In the rows, zero is written as 128.
R: rows in 4 groups, each row roughly a mix of its group's directions
R (102 x 10)
[[120  99 115 144  96 162 125 163 116  98]
 [172 121 139 115 166 138 149 162 146 136]
 [137  84 150 107 136 124 117 101 171 134]
 [110 144 121 153 117 156 123 108  73 141]
 [148 134 119 150 156  82 133 141 145 165]
 [117 151 119 158 124 132 116  94 160 171]
 [144 148 101 150 139 170  91 113 112 142]
 [134 129 159 102 116 122 145 153  93  86]
 [135 107 126 153 123  85  92 122 163 116]
 [136 133 123 149 137 181  83 115 122 140]
 [140 145 118 141 116  88 101 123 155  85]
 [151  82 114 111 114 118 134 152 102  96]
 [139 150 112 103 130 149 173 142  88 124]
 [132 110 122 121 148 164 154 139  99 173]
 [139 129  94 172  98 127 138 134 160 105]
 [145  91 158  96 128 109 142 105 161 135]
 [137 102 129 120 137 148 156 146 105 181]
 [150 128 150 138 189 132 149 135 149 134]
 [154 134 118 145 134 173  86 106 132 148]
 [141  94 140 135 117 140 112  82 159 153]
 [ 94 170  99 158 114 121 128 135 141 154]
 [140 126 130  92 109 180 140 137 132  95]
 [144  97 149 105 117  94 155 102 157 139]
 [139  92 163 122 107 125 138  87 147 150]
 [154 101 175 142 169 124 127 128 113 131]
 [114 124 128 109 122  75 170 147 136 112]
 [103 167 138 128 106 116 146 166 103 106]
 [139 122 130 155 130 103  80 120 172 126]
 [ 94 143 116 131 142 142 127 126  66 120]
 [144 152 131 143 115 100  88 126 170 109]
 [137 145 134 104 125  91 166 168 132 111]
 [ 94 128 132 154 170  97 121 133 120 160]
 [151 144 107 144 146 172  83 123 128 136]
 [ 99 103 128 127  93 161 113 141  97 102]
 [108 131 153  96 109 149 170 138 102 147]
 [121 126 117 107 139 158 172 133  82 135]
 [148 107 153  99 118 122 140 149  96  87]
 [ 99 113 110 155  78 133 107 123 110 108]
 [105 117 137 112 116  78 172 138 128 114]
 [132  93 151 118 101 100 146 150 134 166]
 [115  79 159 125 119 126 121  98 162 136]
 [135 131 107 111 113  96 165 139 101  89]
 [160  97 159 100 110 135 129 115 107  96]
 [121 118 168 120 111 113 147 170 160 111]
 [138 119 112 182 119 139 143 134 160  97]
 [139 143 130 143 112  91  92 124 166  98]
 [ 94 184 135 121 145 160 126 120 134 131]
 [ 74 119 124 129 101 130 103 120  92 126]
 [159  78 133 102 132 123 132 141 107  98]
 [148 118  99 145 126  78 117 130 137  91]
 [169  74 144 108 135 129 122 112 124 115]
 [141 131 169  90 153 158 137 105 121 111]
 [116 155 130  98 167 102 130 121 128 169]
 [118 123 145 110 110  82 178 132 119 124]
 [ 89 168  93 147 140 138 124 141 142 149]
 [185 119 138 107 151 127 143 157 140 141]
 [105 153  97 154 138 137 116 111 159 167]
 [124 132 125 122 156 183 142 126 103 161]
 [126 170 102 130 148 138 121 168  99 111]
 [113 146  80 132  85 140 134 136 152 113]
 [123 132 105 110 131 132 171 130  81 100]
 [145 107 155  99 134 119 142 155  98  88]
 [151 135 150 102 119  95 165 159 150 119]
 [179 117 144 116 164 129 143 158 138 140]
 [130 133 169  92 175 135 132 111 114 139]
 [166  81 152 102 141 131 127 120 117 106]
 [127 129 137 154 147 149  79 113 162 149]
 [141 170 108 119 151 146 123 156  88 118]
 [153 157 112 132 113  89 117 134 146  85]
 [117 119 145 100 122  82 171 144 132 113]
 [117 126 159 104 164 107 115 125  98 163]
 [112 153 115 147 138 145 113  93 161 166]
 [155 133 114 113 102  83 158 153 119 110]
 [109 121 146 113 113  82 170 150 134 114]
 [114 161 102 142 146 154 109 146  85 120]
 [112 147  96 157 130 149 150 130 170 105]
 [106 133 128 103 130 158 171 126  85 123]
 [149 114 116 109 108  94 172 154 106 131]
 [187 126 128 118 116 147 148 138 155 106]
 [160 100 154  96 114 149 122 102 115 100]
 [135 110 140 121  80 157 117 112 110  90]
 [ 84 133 104 134  80 127 108 113 112 119]
 [154 171  96 126 143 121 127 170 133 115]
 [105 112 139 156 143 134  80 100 156 126]
 [145 122 177  97 145 126 119  96 103 131]
 [102 124  94 161 137 152  91 103 115 134]
 [ 80 150  93 101 110 150 128 142 130 130]
 [121 131 125 161 119  78 145 167 126 141]
 [141 119  93 162  80 125 128 143 143 108]
 [137 174 100 127 142 138 130 149  83 123]
 [129 124 108 157 100 161 141 131 154  85]
 [125 134 118 141 136 150 108  82 161 165]
 [ 87 182 105 145 117 136 129 138 132 138]
 [110 162 154  94  93 131 159 135 117 115]
 [137 106 155 157 118 158 129 104 127  82]
 [137 161  95 158 131 160 103 122  99 139]
 [161  96 150 122 130 138 113  79 145 141]
 [159  98 152  97 119 152 120  96 119 105]
 [ 96 157  86 158 120 118 127 145 141 153]
 [143 142 108 146 145 175  85 116 119 138]
 [170  70 140 122 126 109 129 124 124 120]
 [139 135 119 156 136 108  80 116 166 107]]
the one row of each list that fits no group (the others fit one group, some only roughly)
  * K_398: [155  83 133 101 161 153 112 115 126 117]
  * K_310: [164 170  87 123 141 130 131 127 100 137]
  * K_94: [ 93 174 117 159 127 108 133 144 136 153]
  * K_222: [136 133 161  70 145 131 122 112 107 142]
  * K_716: [172 150 106 133 133 154 113  97 112 155]
  * K_508: [ 78 156 118 113 114 129  92 142 109 140]
  * K_832: [ 91 179 117 145 135 120 140 162 128 132]
  * K_913: [ 83 179 119 141 147 132 130 141 139 144]
  * K_566: [172  96 161 124 132 112 119 139  95 142]
  * K_311: [112 134 135 167 175  95 134 121 132 151]

K_508
  * K_906: [152 125  89 139  96 142 142 165 152 115]
  * K_580: [154  99 144  99 128 100 145 129 173 130]
  * K_963: [156 107 182 106 144 117 139 131 113 107]
  * K_863: [126 114 150 120 127 127  80 127 176 108]
  * K_241: [ 90 167 103 149 117 115 140 164 122 132]
  * K_296: [ 89 182 131 131 111 137 137 150 118 111]
  * K_694: [162 140  96 125 157 151  88 123 147 133]
  * K_770: [130 152 144  85 175 118 140 130 130 153]
  * K_453: [136 125 131 117  86 172 127 115 128  87]
  * K_298: [131 133 156  96  86 107 163 146 124 141]

K_863
  * K_146: [109 134  86 148  87 149 135 145 145 104]
  * K_4: [103 125 127 146  93 157 120  99 126  84]
  * K_711: [158 131 150 155 176 107 141 127 153 141]
  * K_661: [140 119 165  78 155 146 127 132 104 139]
  * K_482: [118 139 162  79 157 136 125 104 107 142]
  * K_186: [158  88 132 107 127 153 112  85 136 121]
  * K_579: [103 153 144  95 104 146 154 120  91 145]
  * K_325: [ 89 118  96 167 128 122 120 165 137 137]
  * K_999: [126 129 143 111 112 182 137 111 131  87]
  * K_378: [170 120 152 112 165 112 126 153 124 157]
  * K_958: [122 112 122 136 116  74 116 117 147  87]

K_579
  * K_732: [ 69 155 117 120 128 144 130  97 133 119]
  * K_713: [106 146  91 161 146 113 144 138 165 143]
  * K_796: [151 145  87 142 149 152  89 107 125 138]
  * K_586: [136 131 147  98  95 163 124  94 121  96]
  * K_730: [117 140  81 161 101 128 136 138 165 122]
  * K_798: [110 138  97 145 139 176 103 107 120 106]
  * K_425: [138 124 128 130 153 173 130 131 126 182]
  * K_119: [103 142 130 136 164 178 111 101 120 121]
  * K_825: [ 69 125 101 147 124 155 128 146 130 120]
  * K_609: [165 168 110 151 125 159 108 151 129 136]
  * K_414: [130 118 171  90 162 143 124 128  99 138]
  * K_954: [157 120 155  96 148 102 115 138 104 163]
  * K_350: [132 129 137  93  91 161 130 101 121  92]

K_798
  * K_302: [ 90 107 163 121 106 102 164 137 122 117]
  * K_556: [112 108 167 111 157 125 110 127  88 150]
  * K_725: [ 68  93 150 136 126 133 116 126 126 113]
  * K_674: [182 125 166 115 157 120 136 112 131 135]
  * K_506: [147 146 143  99  99 132 167 159 114 149]
  * K_722: [118 146 154 149 159  91 147 158 136 151]
  * K_685: [159 117 130 137  88 157 130 112 136  86]
  * K_49: [142 102 112  95  99 147 125 135 100  89]
  * K_163: [114 121 128 136 109  81 118 118 140  77]
  * K_640: [114 144 117 137 143  74 123 132 126 173]
  * K_559: [131 112 135 117 156 186 148 145 120 150]

K_559
  * K_772: [153  79 130 105 145 154 113  96 130 119]
  * K_303: [103 143 121 125 153 185 136 110 106 119]
  * K_464: [ 94 180 111 125 120 163 122 112 134 125]
  * K_77: [131  96 162 126 120 127 125  76 156 127]
  * K_13: [ 64 134 111 159 137 114 119 127 125 135]
  * K_664: [120  81 146 120 128 131 118  78 147 142]
  * K_923: [162  80 132  99 121 146 116 103 122 111]
  * K_548: [134 107 126 160 140 115  79 118 164 138]
  * K_84: [124 100 148 147 135 136  93 125 160 171]
  * K_929: [146  88 129 124 138  95 143 170 109 112]

K_77
  * K_918: [158 158  88 128 156 145  92 130 131 129]
  * K_824: [160 123 133 117  95  85 148 160 135 140]
  * K_130: [118 140 133 160 173  91 133 117 142 156]
  * K_383: [ 95 172 106 142 139 153 119 113 148 154]
  * K_22: [132 113 141 120 117  91 146 152 181 117]
  * K_491: [163 149  91 143 133 148 108  96 117 152]
  * K_858: [161  75 119 106 130 141 111 101 135 119]
  * K_149: [142 163 104 114 145 161 160 137  95 118]
  * K_815: [108 167 140 153 118  89 144 160 132 142]
  * K_733: [137  92 130 152 120  93  96 130 164 141]
  * K_854: [107 130 174  86 143 118 134 124 106 152]
  * K_338: [115 121 104 157 162 144  94  97 128 104]
  * K_571: [109 130 164 109  83  93 135 132 143 113]

K_854
  * K_943: [ 97 155 109 141  87 149  95 137 129 110]
  * K_573: [ 95 133 116 155 153  90 119 135 125 169]
  * K_451: [124 131 134 125 125  96 143 182 159 103]
  * K_696: [145 101 141 119 141 101 145 173 100 103]
  * K_20: [120 108 127 161 144 117  80 107 160 120]
  * K_581: [135 124 143 114 101 169 128  98 127  83]
  * K_568: [162  85 141 107  97 136 121 106 115 106]
  * K_257: [186 135 142 120 149 101 141 120 150 140]
  * K_729: [ 93 177 131 119 128 131 141 163 111 108]
  * K_673: [135 154 130 107  90  89 154 146 128 102]
  * K_904: [ 95 140 140 119 148 182 137 111 105 136]

K_943
  * K_445: [132 129  91 178 109 106 132 147 154 127]
  * K_136: [124 120 128 165 113 170  91 104 135 149]
  * K_153: [ 64 138 112 158 135 130 119 112 130 134]
  * K_312: [175 128 157  91 116 136 132  98 128 112]
  * K_266: [144 140 141 102  88  94 160 154 126 129]
  * K_651: [146 127 138 136 101  78 107 141 166 126]
  * K_6: [177 121 157  85 123 120 122 118 110 136]
  * K_885: [173 124  94 126 126 102 158 156 116 136]
  * K_805: [166 144 108 154 129 171  98 126 136 113]
  * K_134: [131 137 115 131 151 168 103  95  89 139]
  * K_611: [ 65 130 137 150 140 142 121 105 113 117]

K_805
  * K_710: [149 138 163 119 182 108 134 112 136 145]
  * K_551: [153  87 127  93 122 153 121 109 111  99]
  * K_267: [ 98 134 115 125  74 134 113  97 116 108]
  * K_635: [137 106 143  88 152 169 122 120 117  97]
  * K_622: [128 129 101 167 119 155  97  93 124 151]
  * K_324: [ 93 132 126 135 156 174 113  97 115 112]
  * K_492: [143 129 144 103  99 163 131  96 128  89]
  * K_154: [ 84 123 126 125  93 159 118 115 108  96]
  * K_897: [165 131 120 132 133 161 103  86 125 157]
  * K_995: [113 125 165  94 135 124 108 100  88 140]
  * K_331: [154 113 162  81 131 155 124 129 102 118]
  * K_731: [ 86 171 117 132 101 131 139 138 148 154]

K_731
  * K_755: [105 105 163 111  86  92 141 132 135 129]
  * K_867: [114 157  91 154 108 122 139 103 165 114]
  * K_221: [121 141 118 143 170 181 109 111 125 135]
  * K_895: [ 98 168 106 157 110 138 121 110 148 156]
  * K_532: [127 150 121 153 146 140  77 106 155 110]
  * K_411: [154 114 160 113 116 170 131 108 123  93]
  * K_231: [ 72 139 101 150 106 109 112 121 120 140]
  * K_641: [146 125 165  99 107 158 119  97 119 102]
  * K_237: [141 117 171 113 154 102 113 108  98 150]
  * K_333: [ 94 171 128 156 143 107 132 137 149 157]
  * K_259: [130  99 136  87 136 108 162 144 121  92]
  * K_217: [121 140 111 129 153  85 125 149 130 176]
  * K_955: [128 134 102 158 129 165  96  99 105 147]
  * K_648: [110 130 115 159 161  86 127 142 130 164]

K_259
  * K_984: [140 127  95 144 149 159  83 102 135 139]
  * K_339: [127 142 142  85 101 161 126 102 128  96]
  * K_232: [101 172 131 160 152 111 133 146 137 156]
  * K_327: [149 125 118 127 155 169  82 104 138 139]
  * K_21: [145 117 145  88 103 167 125 113 111  99]
  * K_818: [122 109  96 164 137 101 122 133 152 168]
  * K_802: [170  95 138  89 132 128 143 102 115 112]
  * K_758: [157  95 123  97 109 157 113 109 110 100]
  * K_978: [161 121 149 121 106 164 136 106 135  86]
  * K_928: [134  82 150 109 133 119 123  88 155 146]
  * K_901: [ 98 114 126 152 113 175 124 122 127  87]

K_802
  * K_48: [151 110 166 115 120 166 130 108 119  92]
  * K_903: [ 86 144  97 172 142 125 136 133 151 128]
  * K_560: [145 132  99 111 136 147 170 149  88 139]
  * K_642: [145 122 101 116 133 126 178 149  88 126]
  * K_572: [ 97 154  76 142 129 149 120 123 143 151]
  * K_11: [102  83 135 150 126  99 101 108 145 113]
  * K_72: [164  74 137 133 153 108 126 120 141 143]
  * K_412: [ 99 164 121 162 112  99 136 155 132 152]
  * K_704: [135 136 135 117 117 175 145 106 148  83]
  * K_908: [112 117 119 155  89 158 128 114 129  83]
  * K_61: [110 150 134 142 170  92 130 103 137 158]
  * K_746: [166 162  95 139 139 151  97 132 140 142]
  * K_115: [127 116 145  65 150 106 117 117 118 139]

K_115
  * K_719: [139 145 142 126  88  80 125 142 157 112]
  * K_691: [188 114 154 110 138 131 128 136 126  98]
  * K_330: [137 139 151 115 108 163 114  73 137 131]
  * K_194: [166 154 139 102 149  97 137 113 142 159]
  * K_836: [121 128  98 145  93 166 140 136 146  92]
  * K_656: [ 74 137 140 107 125 145 116  96 101 119]
  * K_739: [ 75 125  97 153 103 145 123 140 125 112]
  * K_141: [ 77 120 125 130  98 159 118 115 109 102]
  * K_519: [157 119 152 138 178 101 131 135 131 157]
  * K_940: [170 149  87 143 138 140 103 121 151 142]
  * K_629: [ 80 139 134 125 139 160 128  99 109  97]
  * K_468: [145 145 128 156 143 130  79 121 168 136]
  * K_446: [127 121 122 146 157  89 124 162 124 170]

K_691
